In the data rows, 128 means zero.
Here are some points, one per row:
[115  55  60 170 155 126 210  89 158  89 144 141 213 125 149  75 179 151
  70 168 147 103 117 112 151 141  69 161 120 119 132 107 133 117  69 149
 148 184 103 154 139 123  85 182 170 139]
[146 139 203 106 173  48  59  76 167 147 143 129 134 106 141  83  91  64
  66 102 154 118 115  96  78 213 182 113 118 127 101 106  94  71 108  93
 144 192  74 155 130 140  96 163 150  78]
[131 154 150 158  77 156 148 195 134 145 125 140 213 155 125 149  91 111
 149 147 112 109 154 100 120 162 123 202 123 114  98  62 184 124  57 126
 125  55  75 211  77 160 187  97  85  53]
[ 90 107 107 128 116 166 137 178 120 210  52 172  97  78 174 126 207 118
  95 180 124 148  82 176 106 119 168 166 135 188 178 105 118  73 133  79
 133 175  77 112 165  91 208 109 126  61]
[107 205 127 180  83 197 128 158 215  32 123 122  56  81 136 138  97 167
  77  96  65 105 155 155 147 165  87 131 149 138 138  77 106 114 119  45
 155 132 100 111 123 118 121 134 136 148]
[105 110  87 114 142 116  92 118 142  48  73  99 137 164 137 229 138 183
 114 107 154 193 125 112 183 152 150  79 104  87 174 113 136 111 170 160
 138 141 145 215 139 110 120 126 208  66]
[129  84  78 114 139 170 133  72 145 135 102  82 126 159  89 139  64 175
 118 148 211  68  86 120 132  94  58 102 141  97 151  73  92 119 219 138
 195 150 147 158 136  92 116 172  63  77]
[164  89 127  71 151 209 190 149 167 121 144 143 148 125 114  91 125 102
 171 118  88 218 189  78  75 108 119  96 115 198  69 118 125 170 181 151
 163 185 112 102 142 176 160  90 134  95]
[136  48 174 216 124 152  81 129  69 169  99 153 190  99  85 122  80 176
 195 118 116 142 120  98 209 172 108 138 142 138 133 148  70 111 114 125
 165 122 180  69 139 135 112 156 184 112]
[114  97 156 120  93  88 177 170  80  68  77 127 141 106  98 119  72 111
  41 199  60 114 179 113 116 167 105 174 120 114 147 169 111 168 209 125
 133  95 134 136 146 106 144 161 124 169]
[115  77 166 157 145 121 174 171  85  75 173 112 121 145 104 101 138 144
 165  46 148 139  41 114  43  96  76 134 206  72  99 167 196  72 131  98
 132  81 141 106 169 114 137 109 177 104]
[211 170 111 142 119 165 125 162 153 174 112  73 189 143  75  62 147  69
  73  98 162 129 128 185 176  79 167 134 187 142 110 140 101  59 172 165
 144 111 171 147  79  97 121  92 192 206]
[107 134 231 150 123 150 170  97 140 154 115 118 137  60  97 185 104 184
 100 105  95 154  66 100 135 110 116 169  69 121 183  70 159 100 114 164
 124 163 131 179 137 139 124 101  72 236]
[125 170  92 145 110 185 187 101 134 109 100 100 123  51 115 100 179  65
 144 140 108 106 108  96 134 193 178 101 138  37 178 156 130 127  71 170
 164 181 156 141 183 106  75 132  87  83]
[195 173  91 181 212 127 130 125  64  32  68 152  76  91 140 152 176 112
 193 106 133 147 116 157  86  97 116 158 149 197  81 143 117 151 133 149
 102 133 107 179  61 158 106 153  92 149]
[102  46  89 124 125 146 109 104 150  92 178 188 116 134 181  47  41 119
 174 162  84 121 119 200 121 109 194 122 159 142 147 162 135 136 150 110
 109 120 130 206 148 148 134  70  87 155]
[156 158 137  90 127 110 123 125 133 131 159  91 144 160  89 126 153  72
 133 105  84  94  87 216 193 104 131  78  14 156  83 116 148  76 110 102
 140 100 163 149 159 153 115 195 126  85]
[132 178 115 127 171  52  79 157 164 132 194  80 174 141 122 151 151 134
 100 140 127  82 144 108 102 102 130 110  81 212 130 175 100  97  97 149
 206  97 172 126 165  80 100  36  95  98]
[ 43  97 145  95 110 126 106  71 149 104 196 103 149 140 133 191 172  75
 133 112 111 146  81 187 112 174 157 167 145 172  74 117  73 150 127 188
 101  92 131  86 134  73 127 187 115 115]
[113 157 120 202 132  52 205  72 113 195 168 121  61 205 189 132 132  81
 171 120  68 135 148 140 159 128 107 134 165 113 174  72  73 142 140 133
 159  98  89 149  97 145 165  79 133 120]
[145 151 177  67 195 189 104 115 106 145 106 122 226 126 206 167 112 104
 147 165  68 135 126 102 159 150  77  35 167 115 150 154 208 101 148 125
 119 134  75  69  80 114 166 129  84 164]
[111 171 105 193  92 140 111 161  93 169  66  92 191 153 138  91 171 175
  92  89 163 101  87 155  78 131 173  54 151 155 103 134 108 215 189 140
  98  85  65 111 153 229  71 123 127 166]
[ 82 166  67 101 125 108  87 169 163 173 172 146 133 107 138 179 166 101
  87  99 113 115  61  41 195 113 159 224 167 120  83 193 187 181 196  58
 151 194 160 134  74 191 121 140  89 120]
[122  64 184 184 116 151 127 146 144  87  98  91  47 163 144  87 122 152
 154 180 115  69 108  89 125 181 158 128  56 126 108 134 182 123 159 149
 114 152 168  61  32 116 140  93 146 145]
[ 75 105 117  92 173 128 111 110 175  61  60 153 150 150 119  71 135  75
 119  83 161 112 104  58 183  39 131 127  87 115 211  92  78 138 104 154
 104  54 136  96 131 121 106 116 129  85]
[148  81  57 132  99  62 153 184 140 124 106 117 121 115 143 219  64  88
 182 146 130 134 170 106 116  63 185 108 155 159 111 104 128  70 109 148
  97 199  82  54 170 146 133 149  99 180]
[ 93  65  96  98 186  86 111 173 137 153 147  74 117 123 118 116 149 160
 143 123 128 180 180 201  78 180 120 157 127 106 187  55 171 165  81  70
 124  98 190  87  93 127  97 145  99 148]
[121 122 165 166 154 176  95 113 152 178 181 137  95 143 116 201 124 136
 138 116 110 112 157 182  58  37 157 150  91  61 144 192 129 181  95 161
 183 110  84 140 124 118 120 190 215 142]
[159 105 203 115  63  75 178  83 178 167  58 184 105 154 167 155 144 136
 126 147 132 176 186 156 118  87 129 157 178 138 111 147 187 127 140  90
 103  91 161 121 142 124  48 126 100  91]
[138 152 119  99  52  65  97  55 120  90 113  82 104 105  83  80 150 148
 171 203 152 196 123 112 104  67 140 109 150 132 145 176 130 161  75  60
 136 118  95 114  77 163 180 145 130 158]
[160  71 116 154  53 115  55 157 105 129 178 163 109 125 141 127 203  79
 137 133 108 113 175 113  71 106  24  79 146 101 159 156  75  78 165 162
  54 137 142 178 114 184 144 114 125 118]
[149 132 109 188 133 167  86  67  61 107 162 136  70 183 103 135  83  84
  48 175 171 182 143 166 153 145 103 175 138 147 158 128 210 133 106 132
 120 116 113  73 185 163 124  66 123 107]
[ 84 195 164 111  85  99 107 152 113 156 153 119 114  76 108  63  86 135
 210  82 163 110 152 143 145 155  55 118 137 180 176 140 193 183 175 168
  81 179 101 152 118  97 112 148 154 114]
[125 150 149  62 136 157 108 207  70 128 163 108  73 190 126  74 165 199
 151 136 154 133 153  85 196 109 154 157 114 109 102 159  89  84 112 152
 130 121  38 153 162  98  61 169 118 174]
[ 66 145  85 127 152 164 145  72 103 180 112 117 105 148  78 107 140 178
 116 100 120  93 196  55 119 100 187  67 141 184  86 150 137  85  92 129
  78  80 176 184 134  78 140 184 134 102]
[117 183  75  48 130 170 160  90 133 130 104 134 156 168 119 184 103 125
 196 167 152 101  95  93  66 196 113 194  88 138 164  97  98  98 119  98
 108 113 170 140 166 140 102  99 223 185]
[190 138 146  88 150 104 100 197 176 158  91 168  93 207 115 142 131 103
  95 119 143 103  56 153 128 162 131  81 169 162 115 150 132 214  53 186
 176 113 188 164 151 109 181 174 127 187]
[176  46 164  87 150 111 137 107 143 162 142 103  86  26 143 192 159  90
 106  90 203  78 172 136 180 172 136 124 119 135  81 161 111 190 106  76
 130  67 105 137 136 127 138  90 139 180]
[ 92 160 129 106 150 111 106  70  95 130  55 124 131 160 128 101 124 180
 134  59 105 103 178 180 109 136  95 178 102  61  66 133  93 142  84 146
 104 218 146  82 160 119 158  74 113 144]
[ 77 180 143 164 141  88  81 151 100 148 134 175 131  65 159  82 105 147
 161 166 179 163 150 113 163 131  95  99 104  52  62  84 141  95 183 152
 166  69 170  83 163 126 162 157 139 175]
[248 141  96  65 113  98 114  84 119 122 202 181 121  77 122 122 142 206
  97 127  75  92 131 112 122 108 191 148 149  92 154  49 160 163 172 139
  78 117 141  59 127 143 148 111 143  82]
[148 157 186 151  78 119 175 145  72  61 207 207 176 188 144 133 146 140
 129 111 193 132 173 155 126 126 174  94  99 117 164 129  93 159 136  63
 132 197 148 118  84  94 167 114  87 133]
[141 173  87 115 151 163 197 175 124 184 148 125 107  87 155 156  43 150
  86 173 117 197  69 135 133 124  77  73  85 117  83 191  63 130  81 127
  38 134 112 104  61 113 136 101 107  56]
These points spread out most along one direction. How far along it is each point below, from 0 to 99? 50 is the average, and the first point above lies past it. One standard deviation of the points above along it is 16.
[115  55  60 170 155 126 210  89 158  89 144 141 213 125 149  75 179 151
  70 168 147 103 117 112 151 141  69 161 120 119 132 107 133 117  69 149
 148 184 103 154 139 123  85 182 170 139] 67
[ 75 105 117  92 173 128 111 110 175  61  60 153 150 150 119  71 135  75
 119  83 161 112 104  58 183  39 131 127  87 115 211  92  78 138 104 154
 104  54 136  96 131 121 106 116 129  85] 77
[145 151 177  67 195 189 104 115 106 145 106 122 226 126 206 167 112 104
 147 165  68 135 126 102 159 150  77  35 167 115 150 154 208 101 148 125
 119 134  75  69  80 114 166 129  84 164] 34
[ 84 195 164 111  85  99 107 152 113 156 153 119 114  76 108  63  86 135
 210  82 163 110 152 143 145 155  55 118 137 180 176 140 193 183 175 168
  81 179 101 152 118  97 112 148 154 114] 41
[ 93  65  96  98 186  86 111 173 137 153 147  74 117 123 118 116 149 160
 143 123 128 180 180 201  78 180 120 157 127 106 187  55 171 165  81  70
 124  98 190  87  93 127  97 145  99 148] 44
[136  48 174 216 124 152  81 129  69 169  99 153 190  99  85 122  80 176
 195 118 116 142 120  98 209 172 108 138 142 138 133 148  70 111 114 125
 165 122 180  69 139 135 112 156 184 112] 59
[156 158 137  90 127 110 123 125 133 131 159  91 144 160  89 126 153  72
 133 105  84  94  87 216 193 104 131  78  14 156  83 116 148  76 110 102
 140 100 163 149 159 153 115 195 126  85] 76
[176  46 164  87 150 111 137 107 143 162 142 103  86  26 143 192 159  90
 106  90 203  78 172 136 180 172 136 124 119 135  81 161 111 190 106  76
 130  67 105 137 136 127 138  90 139 180] 51
[114  97 156 120  93  88 177 170  80  68  77 127 141 106  98 119  72 111
  41 199  60 114 179 113 116 167 105 174 120 114 147 169 111 168 209 125
 133  95 134 136 146 106 144 161 124 169] 38
[113 157 120 202 132  52 205  72 113 195 168 121  61 205 189 132 132  81
 171 120  68 135 148 140 159 128 107 134 165 113 174  72  73 142 140 133
 159  98  89 149  97 145 165  79 133 120] 33
[141 173  87 115 151 163 197 175 124 184 148 125 107  87 155 156  43 150
  86 173 117 197  69 135 133 124  77  73  85 117  83 191  63 130  81 127
  38 134 112 104  61 113 136 101 107  56] 36
